In the data rows, the value 128 means zero.
Each row has a hidden score. How much does it go up from the first row of each pair to the second? 8 means little or no change, 16 a big rise and 0 a big fall.
[135 158 182  71 149 132  69 124]
[126 107  64 170 116  80 169 133] >> 12
[168 146 152 118 103 114  86 129]
[ 41 153 106 133 143 172  90 114] >> 14
[ 74 155 105 119 128 104 124 113]
[162 200 186  97  69  96 133 117] >> 6
[119 138 113 160 123 141 106 134]
[ 85 201 174  52 143 155  73  75] >> 6
[148 174 149 135 133 138 141 143]
[ 84  62  26 195 158  74 131 139] >> 10
[ 70 148  99 112 146  98  79 107]
[161 101 173 119 178 134  58 173] >> 9
[114 160 102 120 127 167 155 121]
[130 118 143 127 123 151  95 143] >> 7
[152 120 102 123 130 136 104  99]
[191  51 105 185 149 148 118 173] >> 10
[ 84 136  79 162 107  92 165  97]
[109 108 108 141 141 122  93 112] >> 7
[ 77 130  75 166 139  86 167 110]
[130 126 155 115 120 134 123 131] >> 9
[156  95 132 176 110  94 219 142]
[141  85 165 114 226 124  99 123] >> 3
[141 146 173  98 137 140 115 164]
[131 120 120 118 118 147 170 148] >> 14
[ 99 153 107 125 100 163 152 131]
[166  54 148 127 159 101 123 148] >> 8
[135 111  95 139 148  36  69 146]
[ 60  82  42 184 131 186  82 117] >> 16
[137 118 113 101 133 148 133  93]
[ 99 113 114 133 199 164  92 158] >> 3
[163 115 124 119 116  81  34 167]
[ 78 109 100 141 167 136  57 177] >> 13
[121 114 126 108 162 125 132 133]
[ 90 164 124 123 134  98  63 126] >> 0
[103 196 127 106  46  66 180  55]
[141 123 144 114 114 129  99 112] >> 8
[ 85 108  78 159 131 102  71 123]
[ 78 132  83 178  91  79 217 107] >> 16
[123 117 109 119 139 105 107 134]
[178 132 131 131 115  78 122 150] >> 5
[175 133 148 108 133 126 138 124]
[ 79 126  52 169 118 101  91 122] >> 5
[ 81 121  85 151 131  95 149  99]
[ 82 122  78 199  90 105 197 132] >> 11
[109  71  64 200 140  79 201 149]
[196 104 119 173 102  39 207 140] >> 3
[106 142 125 144 139 136 139 109]
[185 126 150 111 116  76  91 141] >> 0
[179 103 140 130 142 135 182 140]
[110 185 209  62 128 180  34 128] >> 1
[194  36 154 165 173 140  93 197]
[114 119 119 151 157 135 125 143] >> 7
[ 65 103  67 168 141 101 146 109]
[181 172 183 108 108 172 135 127] >> 6
[209  91 151 109 131 113 198 151]
[151 110  96 136 128 115 128 137] >> 3
[155 161 188  74 175 160  63 148]
[156  81 130 133 170  81 122 129] >> 13
[147 123 173 118 140 184 142 139]
[102 170 176  93 148 169 115 125] >> 3
[152 143 121  92 182  71 154  95]
[142 123 138 143 138 134 133 137] >> 13
[114 161 147 115 135 173 163 148]
[146 125 152 131 123 212 135 161] >> 11
[131  52  75 201 162  84  95 175]
[123 122 104 151 141 131 157 118] >> 13
[137 124 136 142 103 155 183 143]
[118 127  92 166  87  63 130 149] >> 0
[131 106 106 156  92 131 136 117]
[165  24  95 211 149 121 143 171] >> 9
[ 48  61   0 255 131  65 222 156]
[135 107 102 154 147 177 163 116] >> 10
[114 120 116 132 156 166 134 137]
[122 128 165  76 162 141 122 104] >> 8
[127 197 111  83  53  20 184  88]
[142 169 178  63 141 148 102 148] >> 10
[ 83 116  67 195 151  89 135 155]
[ 72 176 138  90 110 115  86 107] >> 8
[162  61  82 202  97  98 170 161]
[156  82  73 187 116  57 190 118] >> 6
[171  89 135 143 138 106  87 143]
[151 144 167 103 133 133  76 169] >> 4
[127 117  65 213 108 116 242 136]
[119  90 118 140 153 160 134 138] >> 7
[147 133 132 130 101 145 121 135]
[138  79 106 163 151 165 112 136] >> 12
[ 95  96 102 156 170 172  86 118]
[105 152 125 104 133 170 129 149] >> 5
[171 176 219  37  45 156  45 114]
[188 116 179 118 107  86 118 110] >> 10
[151 165 175  84 132 145 106 131]
[111  55  61 214 149  91 178 138] >> 16
[142 173 166  58 140 165  81 127]
[133 174 111 125  99 175 138 120] >> 12
[178  86 126 148 138 168  55 159]
[149 110 115 126 111 111 129 113] >> 10
[103 141 111 105 134 101 124  95]
[125  98  98 143 131  95 138 128] >> 10
[113 164 125 130 101 118 159 102]
[111 166 126 108 103 143 179 107] >> 10
[130 200 165  84 102 220 150 112]
[ 99 177 111 125 113 134 148  95] >> 4
[199 129 162 116 119 120 116 160]
[185  93 154 120 132 118 160 106] >> 16
[120 149 158  87 122 148 130 143]
[139  52 132 168 150 190  96 169] >> 14
[124 191 146 105  87 151 154  96]
[173 117 183 125  89  99 146 141] >> 8
[113 157 131 124 119 124 103 108]
[ 98  88 106 144 156 136 144 135] >> 14
[147 147 179  70 144 203  24 137]
[147 163 146 101 165 117  98 129] >> 4
[100 122 133 167 127 153 142 111]
[116 128 125 111 163 141 141 131] >> 3
[ 97 174  74 107 147 116 199  74]
[123 150 147  48 190 178  45  99] >> 4
[ 98 102 101 165  99 132 157 131]
[ 89  57  74 149 155 140 134 117] >> 9
[181  57 132 143 139 114  97 165]
[123 129 147 118 108  70 158 111] >> 8
[115 188 179  81  88 115 131 100]
[147 103 140  84  91 173 117 124] >> 15
[169 112 149 134 143  83 113 132]
[138 145 122 122 110 115 123 137] >> 8
[183 135 145 134 104 121 121 115]
[103 153  97 141 101 114 139 114] >> 8
[101 162  74 136 136  94 143 110]
[144 110 136 110 132  86  66 134] >> 7
[114 113 104 149  84  65 215 137]
[130 144 166  90 130 112  95 138] >> 1
[144 130 154 129  83 157 164 117]
[140 158 159 119 132 141 107 142] >> 0
[141 127  98 111  81 112 146 137]
[ 97 124 111 135 156 136 110 142] >> 7
[127 161 139  95  90 119 144 131]
[ 56 115  71 142 153 165 131 127] >> 13
[144 151 127 152 123 130 158 118]
[123  79 127 110 138 145 110 113] >> 13
[182 111 145 119 126 120 148 143]
[118 119 136 138 128 124 114 146] >> 7
[125  69  57 185 128 115 134 159]
[109 109  86 153 116 118 157 113] >> 10
[110 145 157 102 114 194 206 121]
[113 157 166  83  91  97 137 109] >> 0
[110 149 124 111 173  82  89 122]
[159 174 153 123  97 131 158 135] >> 14
[ 86 119 112 133 168 140 111 123]
[146 183 190  70 103 125  63 108] >> 2
[ 96 127  84 140 139 111 100 110]
[112 115 107 136 104  58 134 131] >> 8
[108  74 117 150 193 155  77 123]
[110 111 123  94 143  77  51 143] >> 0
